521  385  662  447  470  182  496  642  402  652  390  662
559  284  651  405  638  742  473  795  737  586  440  469
225  424  521  221  515  385  316  694  347  504  372  569
858  477  723  660  519  572  688  684  824  562  587  738
677  726  451  733  474  206  565  418  666  536  746  318
Indices start at 0.
Give the entry in the top-right corner.
A: 662
Give the entry at row 2, column 0.
A: 225
Give the entry directly below 477.
A: 726
Give the entry at row 1, column 0.
A: 559
The entry in the bottom-right corner is 318
The entry just left of 402: 642
The entry directly below the largest entry: 677
Give the entry directly below 447.
A: 405
Give the entry in row 0 and column 2.
A: 662
The entry at row 0, column 0 -> 521
Give the maximum.
A: 858
Give the entry in row 0 and column 1.
A: 385
The entry directly below 470: 638
The entry at row 2, column 1 -> 424
The entry just right of 536 -> 746
The entry just right of the largest entry -> 477
The entry just left of 562 is 824
The entry just right of 402 is 652

[[ -1  -4   3   6  -4   3   1]
 [ 31  24 -15 -40 -37  17  -8]
 [-15  -5  26  41  42 -28  13]
 [ 28  15 -14 -53 -21  16 -12]
 [  8   0 -21 -29 -33  23 -10]
 [  2  29 -21  -7 -10 -11  -2]
 [ 19  16 -12 -24 -26  11  -5]
 [  1  27 -36 -22 -25   0  -9]]
Counting starts at 0.
Give the bottom-left entry.
Answer: 1
The entry just right of the largest entry: -28
Give the entry in the bottom-right corner.
Answer: -9
The entry directly above the smallest entry is 41
The entry just right of 41 -> 42
Give the entry at row 1, column 0.
Answer: 31
Give the entry just left of the smallest entry.
Answer: -14
The entry at row 2, column 1: -5
The bottom entry of the column that holds the smallest entry: -22
The entry at row 0, column 1 -> -4
Give the top-right entry.
Answer: 1
Give the entry at row 0, column 0.
Answer: -1
The entry in row 0 and column 2 -> 3
Give the entry directly above the largest entry.
Answer: -37
The top entry of the column that holds the smallest entry: 6
The entry directly below the smallest entry -> -29
The entry at row 2, column 0: -15
The entry directly below 41 is -53
The entry just right of the smallest entry: -21
Give the entry at row 1, column 1.
Answer: 24
The entry just right of 23 -> -10
Give the entry just left of -2.
Answer: -11

((1, 46, 19, 40, 10, 3, 3, 16, 35, -1), (4, 6, 0, 1, 1, 32, 47, 42, 23, 14))
Find the entry just left of 10.
Answer: 40
The 2nd largest entry is 46
Find the third largest entry.
Answer: 42

[[11.45, -7.85, 7.07, 11.24, 14.08, 14.39, 9.01, -9.63, -0.02],
 [19.56, 13.55, 19.59, 8.91, 12.44, -9.19, 5.67, -11.83, 18.11],
 [22.23, 2.23, 11.58, 18.53, 13.46, 15.11, 8.96, -17.60, 5.22],
 [12.47, 8.35, 13.70, 1.83, 19.86, 5.96, 26.14, 9.19, 12.24],
 [12.63, -6.91, 7.14, 12.54, 14.19, 15.45, 8.96, -12.35, 0.27],
 [4.35, 15.85, 20.56, 0.26, 20.14, -7.88, 21.09, -5.23, 16.15],
 [18.89, 14.15, 19.80, 7.87, 12.50, -9.29, 6.15, -12.02, 18.22],
 [10.42, 9.30, 16.75, 0.73, 21.83, 3.51, 29.56, 6.80, 12.90],
 [25.63, 6.12, 15.39, 19.77, 12.40, 10.64, 8.19, -16.15, 9.04],
 [5.80, 11.91, 19.70, 0.08, 22.73, -1.22, 29.36, 2.01, 14.44],
 [10.81, -7.72, 7.08, 11.29, 13.84, 14.23, 8.59, -9.63, 0.39],
 [17.65, 14.67, 19.57, 7.09, 12.85, -10.15, 6.46, -11.68, 17.96],
 [21.99, 2.00, 11.57, 18.81, 13.54, 14.80, 8.61, -17.67, 5.42],
 [8.48, 10.36, 18.44, 0.29, 22.38, 1.38, 30.08, 5.31, 14.03],
 [12.28, 8.07, 14.08, 1.95, 19.84, 5.88, 26.00, 8.80, 12.40]]
Indices start at 0.
Which number is the entry just right of 14.80?
A: 8.61
The entry just left of 5.67 -> -9.19
The entry at row 2, column 1 is 2.23
The top entry of the column that holds the largest entry: 9.01
Which number is the entry in row 0 and column 1?
A: -7.85
The bottom entry of the column that holds the smallest entry: 8.80
The bottom-left entry: 12.28
The entry just left of the centre entry is 0.73
Which number is the entry in row 0 and column 2?
A: 7.07
Which number is the entry in the bottom-right corner?
A: 12.40
The entry just right of 9.30 -> 16.75
The entry just right of 19.70 is 0.08
The entry just right of 3.51 -> 29.56
The entry directly below 30.08 -> 26.00
Which number is the entry at row 1, column 2?
A: 19.59
The entry in row 0 and column 0: 11.45
The minimum: -17.67
Which number is the entry just right of the smallest entry?
A: 5.42
Which number is the entry directly above 19.84?
A: 22.38
Which number is the entry directly below 9.04?
A: 14.44
Which number is the entry at row 2, column 0?
A: 22.23
The entry just left of 18.11: -11.83
The entry directly below the centre entry is 12.40
Which number is the entry just right of the centre entry?
A: 3.51
The entry just left of the largest entry is 1.38
The top entry of the column that holds the smallest entry is -9.63
Which number is the centre entry?
A: 21.83
The entry just left of 12.90: 6.80
Which number is the entry directly below 12.24?
A: 0.27
The entry just left of 19.84: 1.95

-25	0	-42	-37	23	17	2	-4	30
The entry just left of 23?
Answer: -37
The entry just left of 2?
Answer: 17
The largest entry is 30

W =
[[ -3 -41 -33 -26   3 -24  15 -26 -24  13  -5  22  19 -15 -30 -16]
 [-10  25  16  21 -13  14 -17  19  18 -14 -11 -15 -10  13  32  18]
 [ 11 -10  -1  -8  14   2  12 -11  -5   6  16   0   6  -4 -20  -6]
 [  1  39  27  32  -6  25 -13  25  27 -14  -4 -20 -11  18  38  25]]
Rows and columns are numbered from 0.
The minimum: -41
The entry in row 2 and column 0 is 11
The entry in the top-left corner is -3
The entry in row 2 and column 2? -1
The entry directly below 0? -20
The entry in row 2 and column 1? -10
The bottom entry of the column that holds the largest entry -> 39
The entry at row 0, column 2? -33
The entry directly below -1 is 27
The entry directly below 15? -17
The entry in row 1 and column 0? -10
The top-right entry? -16
The entry in the bottom-left corner? 1
The entry in row 1 and column 1? 25
The entry in the bottom-right corner? 25

-373	-334	334	-415	607	-284	-69	-222
94	151	-250	161	-480	5	-29	22
-240	-280	89	-338	471	-48	-110	-293
133	-252	-581	-181	-15	462	-328	-173
-358	-394	306	-384	593	-270	-59	-211
-330	-346	79	-408	419	-184	-176	-325
-101	238	260	194	-426	-446	220	175
-45	-492	-390	-407	404	359	-370	-280
44	204	-78	176	-547	-128	100	127
Which number is the smallest entry in the first row?
A: -415
Which number is the smallest entry in the last column?
A: -325
Which number is the entry just right of -370?
A: -280
Which number is the first entry on the main diagonal?
A: -373
Which number is the 2nd-last entry, reading row by row?
A: 100
The entry directly below -384 -> -408
Which number is the entry just right of the smallest entry?
A: -181
Which number is the third largest entry?
A: 471
Which number is the bottom-left entry?
A: 44
Which number is the last entry, reading row by row?
A: 127
The last entry of the smallest entry's row -> -173
Which number is the first entry on the diagonal from the top-right corner?
A: -222
The third-last entry, reading row by row: -128
The 3rd entry in reading order is 334
Which number is the 5th entry in reading order?
A: 607
The second smallest entry: -547
The entry directly below -325: 175
The entry just left of -426 -> 194
Which number is the entry just left of -250?
A: 151
The minimum -> -581
Which number is the second entry on the diagonal from the top-right corner?
A: -29
Which number is the entry directly above -48?
A: 5
Which number is the entry just right of the largest entry?
A: -284
The entry just right of -78 -> 176
Which number is the entry directly above -370?
A: 220
Which number is the entry just right of -394?
A: 306
The third smallest entry: -492
The entry just right of -48: -110

Questions about the array below. Rows and columns are numbered from 0.
1) Report the top-right entry.
2) Report the entry at row 1, column 0.
3) Report the entry in the top-left corner.
4) Report the entry directly below the largest entry.
5) Report the bottom-left entry.
6) Report the entry in the bottom-right corner.
7) Report the entry at row 1, column 2.
31,4,-37,17,-10,-21,2,-22,2
16,-2,-45,17,-7,-27,-5,-16,-4
-33,-13,-25,5,6,-20,-17,10,-15
27,2,-41,17,-9,-24,0,-21,0
2,-5,-44,16,-3,-28,-10,-10,-8
-12,-9,-40,13,0,-28,-13,-3,-12
9,-4,-45,17,-5,-28,-7,-13,-6
-27,-12,-32,8,4,-24,-17,6,-15
-18,-10,-38,11,2,-27,-15,0,-13
-31,-13,-29,7,5,-22,-17,8,-15
-22,-11,-35,10,3,-25,-16,3,-14
33,5,-33,16,-11,-18,4,-22,4
-5,-7,-43,15,-2,-28,-12,-7,-10
21,0,-43,18,-8,-26,-3,-19,-2
1) 2
2) 16
3) 31
4) -5
5) 21
6) -2
7) -45

Read these off the row that follows.
1) Read off the entry just right of 8.
2) Read off the entry just left of 8.
3) Read off the entry just left of -23.
[ 19 -23   8  43 -14]
1) 43
2) -23
3) 19

A = [ 24 -31 -44  -3]
The entry just right of the smallest entry is -3
Give the entry just right of -31.
-44

array([-162.796, -154.797, -187.113, -128.296,  -95.431,  -71.193,
       -113.147,  136.434, -116.476,   42.719,   96.536,   28.967])
The entry just right of the smallest entry -> -128.296
What is the entry just right of -116.476?
Answer: 42.719
What is the entry just right of -154.797?
Answer: -187.113
